Named turns come first, each shown by rows before and after it. Which turns, in which order, take the first row of each pair that follows to the second? Write the first one first, as in the answered first pair.
K_145:
[ 13.4   9.8   9.4  14.0  10.4  25.2 -19.5   8.5 -18.8   5.8 -15.4 -16.3
  -4.8  -1.2 -14.1  -0.2   3.4   2.2  30.5   9.3   3.6  -4.4   1.9  17.9
  22.8   9.9   3.3]  ->  [  5.4  12.2   8.3  13.5  15.1  17.4 -21.8  17.5 -17.4   7.2 -22.1 -14.3
  -5.7  -0.8 -10.0   6.9   2.7   5.6  29.6   5.7  -2.9  -6.8   9.4  18.1
  18.3  12.1   2.8]
[ -1.8  -4.4 -10.6 -15.7  10.9  -8.6   2.4   8.3  -6.9  -2.8 -15.5  -6.5
  -7.6  -3.0   6.4   7.8  -8.2  -0.4   9.6 -13.5  -4.8   1.0 -10.1   5.2
 -15.8   0.3  -5.0]  ->  [ -5.1  -2.7 -12.0  -8.8   5.7 -13.3   1.4   6.1  -5.7   3.5 -18.5  -5.0
  -5.7  -1.9   5.2  11.2  -4.9   0.5   2.8 -12.3 -10.5   4.8  -8.7  -7.5
 -17.7  -2.7  -4.9]
[  0.9 -10.5   6.6 -19.7  18.6   5.0  -3.7  11.9  -7.0 -10.1   5.7   5.5
  -3.4   1.5   6.8  17.0  -4.4   1.0  17.9  -9.8  16.6  -5.5   0.0   4.4
   7.3   7.3  -0.4]  ->  [ -9.3  -8.3   4.4 -14.7  18.1  -5.6  -5.9  19.4  -4.9  -3.0  -2.5   7.7
  -2.4   4.2  10.7  25.6  -1.3   4.8  13.3 -13.4   5.4  -4.5   6.4  -4.6
   2.9   7.1   0.4]
K_544:
[ -4.5   2.9  -3.1  12.6   8.9   5.9 -11.4  13.2   0.8   2.8  10.9  18.8
   1.4   5.7  -6.4   8.4   0.4   9.0 -18.7   7.4 -28.0  15.7  22.9 -23.7
  10.9   0.2   7.6]  ->  [-15.6  14.1  -4.8   7.3  -8.5   8.4  10.2  19.5   3.6 -10.2   1.8   8.1
   5.4  -7.1  -1.5   4.0  -0.4   4.9  -8.7  -1.9 -39.5  23.2  15.8  -3.9
  -6.3  -2.4   5.9]
[ 11.0   0.1  16.6 -18.5  10.1 -15.9   4.4   5.3  31.4  -1.2  -7.1   0.3
  -2.7  -2.2  -1.2   5.2  -8.7  13.5  13.5 -21.4  -0.5 -13.2   9.5  -2.9
 -15.3  19.8 -15.3]  ->  [ 12.4  -3.3  11.0 -20.4  10.9 -13.3   9.0   4.7  25.9  -5.5 -11.4  -4.8
  -3.4  -3.2  -0.3   2.9 -11.6   9.4  18.1 -25.5   2.8 -11.8  -1.7  -1.0
 -19.2  18.5 -15.7]
[ -6.4  11.1  25.1 -15.0 -25.3   2.1  15.1 -31.0  28.9   2.5   7.8  -8.4
  12.3 -18.3  -7.2  -9.4 -13.6  -4.6   9.6  -9.9   4.8  -7.9  -1.1  10.6
 -23.2  -2.7 -17.2]  ->  [  6.3  -6.5  12.5 -13.2  -8.8   7.6  12.8 -35.0   7.8  -0.8   2.8 -15.0
   7.6 -10.3 -10.6 -12.5 -21.1  -9.9  12.8 -18.1  21.4  -7.6 -25.4   5.6
 -20.7  -4.1 -20.1]
K_663:
[ 24.9 -15.4  -3.9  13.6 -16.5   5.2 -13.2 -48.2   3.7  12.8  14.6  -0.4
   8.7  12.0 -25.7 -11.5  -1.2  -6.9 -19.1   8.1  22.3   7.0 -24.0 -42.2
  16.7 -17.3  -7.2]  ->  [ 27.5 -17.1  -3.7   7.9 -15.6   7.0 -11.1 -49.0   1.5   9.4  14.1  -2.8
   7.9  11.3 -25.0 -13.1  -6.9  -9.1 -15.5   4.2  27.1   3.6 -30.2 -36.9
  11.2 -16.4 -10.2]
[ 24.0  11.1  22.8  -2.3 -25.3   7.9  10.9 -20.0  14.9  -8.4  19.0   1.4
  -6.1   2.2   1.9   0.8   3.2   5.8  -1.0  25.1 -10.0   4.1  19.6  21.8
  18.0   1.5 -11.2]  ->  [  7.8   3.5  -4.7  12.2 -20.2 -21.7   3.1  -9.3  -1.0  11.1 -18.9   0.0
  -2.5  17.3  10.0  23.0   0.0  11.8 -14.5  -6.7 -22.7  14.7   8.2 -22.4
 -16.6  -9.6 -23.6]
[ 20.2 -33.4  -3.3  -0.5   3.3  -5.0 -25.7 -20.0  -0.5   9.1   4.7  14.1
  -9.9  -3.6  -0.8  20.6  -0.1  -2.1  -8.1  -6.8   3.0  -9.3  16.4 -18.3
  -2.8  -2.5   4.9]  ->  [ 27.6 -35.3   1.0  -9.9   5.3   2.4 -19.9 -24.1  -0.3  -0.5   8.0   9.2
 -11.1  -6.8  -0.8  15.6  -4.8  -6.4   1.0  -8.5  12.9 -14.7   7.8  -3.6
  -4.0  -0.5   2.5]
Now pairs of rows:
Each pair is two turns apart.
[  0.1 -10.2  -3.5  -6.9  19.3  -7.4  -7.6  -1.2  -8.6  12.2  -9.7  -6.4
   7.5  17.6   4.6   7.2  -4.5  -9.3 -17.4 -30.1   0.6   4.4 -24.9  -8.9
  -7.6  -0.3   5.1]  ->  [ 11.9  -3.5  17.9 -12.7  12.2  15.3  -3.8 -11.8   5.2  -0.9  21.6  -3.7
   4.6   7.6  -4.0  -9.6   2.4 -13.6 -11.7  -1.0   7.9  -1.1 -14.3  17.5
  22.8   5.9  17.5]	K_145 K_663
[ 7.9 -1.7  1.4 -4.7 11.0  9.8 -0.4  2.2  0.0 -2.9  6.3  5.5 -9.6  5.9
 -2.2 -6.3  1.1  3.7  1.5  9.4  0.5 -4.5  1.8  3.5 10.9 -2.8  0.1]  ->  [ 0.5  1.9  0.4 -5.2 14.0  3.4 -2.2 10.8  1.0  0.2 -0.8  7.6 -8.0  6.4
  2.0  1.2  1.8  6.6  1.7  4.7 -6.5 -6.6  9.3  2.4  5.7 -0.4 -0.5]	K_145 K_145
[ -0.7   6.9   7.6   5.6 -10.9   2.6   3.8   1.2  16.1   4.6  17.4   6.7
  -1.8  -0.6 -14.2  -8.1  13.1   7.7  -7.2  16.0  -6.8   4.1  10.0  -6.3
   8.5  -5.4  -1.0]  ->  [  2.5  -5.8  -5.6   2.2   1.8  -9.7  -2.3  -0.2   3.4  11.5  -2.5   3.2
   0.0  12.0  -9.0   3.5   0.7   6.9  -7.5  -9.3   4.8   0.3  -7.8 -23.4
 -15.3  -8.5 -16.0]	K_663 K_544
[  1.2 -11.2  -3.0 -16.4   3.6  -7.7  -8.8   0.1   2.8  -2.9   5.1   7.2
  18.0  -8.4  -1.0  -6.7  -8.5  -7.7  -1.8 -10.0   8.3   3.0   8.3  17.6
   8.2  13.0   5.4]  ->  [-10.7  -5.0  -9.2  -7.5  -4.9 -13.3  -4.6   7.5   4.4   1.4  -3.1   7.7
  19.2 -11.5   2.3  -2.8  -2.2  -5.7  -6.5 -12.1  -6.2  11.5  13.9   9.5
   2.2   9.9   8.2]	K_663 K_544
[ 31.2  -2.0  -0.8  10.2 -28.3  22.2   6.6 -37.3  18.3 -17.8  23.5   9.7
   3.2  -9.0  -5.2 -11.2   1.5  -1.6 -22.4 -11.7   1.7  -7.8 -22.0 -19.7
   6.9  -9.3  -5.2]  ->  [ 25.6   3.8   2.4   9.6 -34.8  20.6  12.1 -35.1  23.5 -18.4  23.1  10.8
   4.7 -14.0  -4.5 -12.2   4.6  -0.9 -21.1 -10.6  -3.9  -7.3 -17.0 -14.6
   3.7  -9.8  -5.4]	K_544 K_544
[ -8.3  -1.8  -1.7  -0.3  14.9  -2.6 -14.6  21.3  -6.7   4.2  -6.2   1.4
  -3.9   7.3   7.6   8.4  -1.9   6.7   5.8   5.1  -8.0  -1.4  14.4   2.5
  11.5  12.7   8.7]  ->  [  2.1  -9.8  -5.2 -13.0  12.2   2.5  -6.0  10.5 -10.8  -4.6 -10.8  -8.5
  -1.8   6.3   5.4   2.7 -14.3  -0.5  15.9  -9.6   9.0  -3.4 -10.4  10.9
  -8.2   8.6  -4.3]	K_145 K_663
[  7.5 -10.1 -14.9   6.1  14.1 -10.5   0.7   6.3 -12.6  10.2   7.4  -2.3
  10.4   6.0  -4.7  15.2  10.9   1.6  -8.5   7.3  -9.0   9.9 -12.8  -5.9
  22.5  -8.9  15.2]  ->  [  4.1  -0.8  -3.1   4.1   5.0  -9.5  -0.1   5.6   1.6  10.4  15.0   4.6
  13.7   0.3  -5.2  15.0  16.4   2.5 -10.8  15.3 -14.3   7.5   2.0   0.0
  26.0  -6.1  17.8]	K_145 K_544
[  6.3 -17.8 -15.0   4.0  28.2  -7.2 -18.6   9.6 -11.8   0.0   4.1  13.6
 -13.3   7.7  -5.3   4.3  -5.1  -2.6   1.5 -11.5  13.0   1.7  -2.9   5.0
  10.4   8.5   4.0]  ->  [  0.0 -10.6  -8.9  -6.0  20.5 -18.3 -17.3  11.2  -2.4   0.4  -2.4  14.4
  -7.3   4.5   0.5  12.5 -10.1  -1.2   2.4 -24.9  10.3  -3.1   0.7   8.6
 -13.9   7.2  -6.5]	K_544 K_663
[-1.6  6.5  3.2 -7.2  1.4  0.4  4.5 13.0 -5.3 -5.6 -7.9  2.4 -1.6 -8.4
  7.7  3.2  4.9  2.8  2.8 -3.6 -7.4 -6.6  5.8 16.8  1.1  5.3  3.2]  ->  [ 0.2  3.3 -0.6  0.1  5.9  2.7 -1.0 10.9 -9.4 -3.3 -3.3  4.2 -4.5 -5.1
  4.9  2.7  8.7  3.2 -1.3  6.5 -7.3 -3.3  9.1  7.3 15.0  5.0  9.7]	K_544 K_663
[  3.2   2.1  -4.3  -1.2  -0.2   5.0  -1.1 -14.2  -1.4   1.9   6.5  -0.1
   0.3   4.0  -7.8  -1.1 -14.5   2.9  -0.6  -3.6  -0.4   9.7   2.5 -12.2
   2.4 -11.9  -5.0]  ->  [  7.3   0.6  -1.1  -8.1   4.0   9.0   0.7 -11.9  -1.3  -3.2   9.6  -2.0
  -0.9   2.5  -7.0  -1.8 -17.5   2.3   5.3  -3.4   4.6   5.2   2.3   0.7
   4.3  -7.9  -3.3]	K_663 K_145
[  7.5  -4.1  -2.3 -10.1  18.4   2.0  -2.4   2.4   6.2   1.8   5.7  -0.9
   0.6   2.5   0.6  11.6   3.3   1.3  13.5  -6.5   6.8  -8.5   4.1   7.0
   1.2   2.9  -4.2]  ->  [  4.0  -5.8  -5.6  -7.6  18.6  -3.9  -4.2   4.3   3.8   6.5  -0.2  -0.4
   1.9   4.3   2.0  16.3   4.2   1.7  10.6 -11.2   2.8  -5.7   2.4   0.7
  -2.9   2.0  -5.3]	K_663 K_663
[-13.8  13.2  -5.3   4.3  -2.6  -6.9  -0.4   1.3 -12.2   8.9  -2.8   2.6
   5.1  -3.8   6.8  -4.6   6.2  -8.9  -1.3 -14.1  11.9  17.5 -10.7 -10.1
 -25.8  -7.1 -10.2]  ->  [ -5.0   9.0  -4.1   1.9  -2.3   2.1   1.2  -8.3 -13.6   2.4   5.3   0.3
   4.0  -5.1   3.3 -13.7   4.0 -12.8   2.6 -10.7  21.2  16.4 -18.5  -3.6
 -20.7  -7.7 -10.2]	K_145 K_145
[-15.5   9.6  23.7 -14.0 -17.7  14.5   5.1   4.5  25.0  -8.1  -0.1   3.2
   0.4  -6.5  -0.9 -11.8 -20.3   0.9   5.6  10.3  -9.9  -9.4  15.9  31.4
  -1.4   5.7  -5.3]  ->  [-26.7  14.6  19.3  -2.1 -25.4   0.6   0.8   7.4  27.9   4.2  -8.3   8.0
   2.7  -4.5   1.7  -3.3 -14.3   6.5  -5.0   9.6 -24.1  -3.3  24.0   9.9
  -7.9   1.4  -5.7]	K_145 K_145
[  2.3   1.8   4.4  -1.9   3.5   7.7  -9.3   3.7   3.5  -9.4  14.4  10.9
 -12.9  -7.9  14.4   5.9   3.1  -1.0  10.2   7.2   0.3   8.2  -1.5  -1.8
  12.8   1.4  13.8]  ->  [ -4.0   0.8  -3.4   1.5   4.1  -4.6 -12.4   8.3   0.7  -1.0   1.0  12.3
  -9.7  -2.4  18.1  15.5   2.1   2.2   4.0  -2.7  -5.8  10.2  -2.3 -17.3
  -1.3  -1.6   8.3]	K_663 K_544
[  0.0   2.3  -1.5 -14.8  -3.8 -11.0  -5.9   4.5   2.9   3.0  -6.0 -15.1
  -5.1  -3.8   9.3   6.2 -10.1  -2.0   8.4 -14.9   2.9 -13.1   4.6   3.4
 -23.2  -1.1  -5.7]  ->  [ -0.5   3.2  -4.4  -2.8 -15.9 -14.5  -9.4  -7.0   5.3  10.2  -6.3 -12.0
  -2.6  -2.4   3.2   3.1  -2.9  -2.1  -1.7 -10.4  -2.1  -3.5   2.5 -17.8
 -22.1  -9.3  -5.7]	K_145 K_145
[ -5.9  10.0 -14.5   8.9 -17.2  -2.5   0.8   6.6  -2.4  -1.7   3.4  -6.5
  -3.5  -5.9   5.1 -16.5   0.1  -9.4  -8.1  16.1  -8.6  10.1  -0.9  -1.3
  16.0 -11.6  19.4]  ->  [ -0.7   4.6 -17.5   3.7  -9.3   3.5   2.3   7.4  -9.7  -8.1   3.0 -10.4
  -5.5  -4.8   6.8 -19.8  -5.7 -12.6  -1.4  11.9  -1.5   7.1 -11.1   7.8
  17.6  -9.1  18.6]	K_544 K_145
[ 21.4 -30.9 -11.5  18.9  24.0  18.7   2.7  -5.9 -28.4 -15.4   5.2  -1.6
  -6.7  13.6  -4.5   6.8  -5.7  -4.8   7.8   6.0  24.9  -5.8  -1.2  -3.9
  36.9  11.5   3.0]  ->  [  5.2 -25.1 -16.3  14.1  17.9 -13.3  -3.9   2.5 -20.8  -0.8 -24.4   1.9
   3.2  20.2   7.8  31.8 -11.8   3.9  -0.9 -27.2  12.2  -8.1   2.5 -27.7
 -11.8   7.6 -17.2]	K_544 K_663
[ -5.2   0.9  -2.2 -11.6   6.9  -1.5   8.9  10.3  -4.8  -6.5  -7.2  -6.2
   1.6  -7.8   9.8   2.0  -9.6   1.9   6.5 -13.2   1.4  -2.0  -0.5  19.4
 -17.9   5.5   1.2]  ->  [-13.1   2.6  -9.2  -1.3   6.2  -9.9   3.2  15.2  -4.8   3.1 -14.4  -3.1
   2.5  -4.3  11.1   8.3  -3.3   5.9  -2.0 -12.6  -9.8   3.5   5.3   3.2
 -17.1   3.3   2.7]	K_663 K_663
[-16.3   6.8 -13.8  -2.5 -26.0  13.1  16.6   6.0   9.5  -2.2   9.5  -7.8
  -2.3  -7.8  -3.5  -9.6   7.1 -13.9  13.9  -1.1  -7.2  11.0 -24.2   6.5
 -15.7 -17.3  10.9]  ->  [-17.5   7.8 -12.9 -10.1 -19.4  11.9  16.8  15.5   7.2  -6.0   8.3  -9.0
  -4.6  -8.8   1.1  -5.0   4.1 -11.6  18.0  -5.4  -7.6   5.8 -20.7  17.8
 -18.7 -13.1  12.7]	K_145 K_145
[ 10.3  -3.4   1.8 -15.7  15.0   1.5  -9.5   1.7   0.3  -5.4   9.3   3.4
   8.3   2.1  -9.6  11.8   2.1   5.0   7.6   1.1  17.9 -24.3  13.9  -2.7
  10.4   8.7  -8.4]  ->  [  0.3   0.4  -0.1  -9.5  11.2  -7.7 -13.9   6.5   0.8   2.8   2.2   7.0
  10.7   3.5  -6.5  19.7   7.0   8.3  -1.1  -1.3   6.7 -20.9  20.2 -15.6
   4.2   5.0  -8.8]	K_145 K_145
[ 14.5  -1.4   6.2  18.3  -2.1   8.5  -1.4  -0.5  -5.9  -7.6  -1.7  -7.5
  -1.0   2.4   5.5   5.5  -5.0  -5.9 -11.3  -6.0   0.8   4.2  -6.6   4.1
  -5.8   5.1  -1.5]  ->  [ 12.9   4.4  12.0  19.3  -4.5   5.1  -5.4  -0.6   2.9  -4.6   3.3  -1.4
   0.3   1.0   5.3   7.9  -1.1  -2.4 -14.8  -0.5  -3.4   1.8   6.0   2.3
  -3.1   6.2   0.4]	K_544 K_544
[  2.1  -3.2 -10.7  -0.5 -10.6   7.4  21.6  -3.1  -8.0 -10.6 -10.4 -18.7
   4.7 -10.5  -4.0 -16.3  -4.2  -9.9   4.7  -8.5   4.6  19.6 -25.0   9.8
 -17.5  -3.2 -11.4]  ->  [ -0.6   7.8   3.4   6.0 -10.7  17.4  16.0   1.1   4.7 -11.5   9.8  -8.3
   1.5 -15.7  -7.7 -21.1   9.2  -4.7   0.4  21.7  -5.0  17.0   3.1  20.8
  16.5   3.4   7.1]	K_663 K_145
[ 27.0 -23.6  11.9   0.8  38.2 -21.2 -12.6   8.3 -16.6   0.7 -20.6   4.7
  10.3 -11.7  14.4   0.8 -47.9 -12.6  -8.5 -11.4  13.9 -26.3  -6.5  -1.8
 -19.0  -2.7 -27.6]  ->  [ 28.2 -11.2  34.9  -3.4  32.8 -19.8 -22.2   6.0   5.1   4.6   0.0  19.2
  11.8 -16.2  11.7   1.5 -39.8  -4.8 -13.6   8.5   8.0 -36.3  23.4   4.4
  -3.5   5.0 -22.1]	K_544 K_663
[ 17.0  -7.3  -3.4  -2.2   3.7  20.3   1.8 -10.7 -13.8 -17.0   9.0 -20.0
  -0.1   0.9  -7.3 -17.1  -6.8  -2.6   4.7   2.1  12.9   4.4 -26.1   8.3
   8.0   4.6   2.3]  ->  [ 17.4  -4.3  10.6  -9.1  20.9  13.5 -16.9  -3.0  -5.3 -10.0  18.9  -6.0
  -2.8   6.2  -5.1  -7.4  -4.7   6.2   0.4   9.1  10.9 -12.2   1.1  11.2
  21.3  15.8   5.9]	K_544 K_145
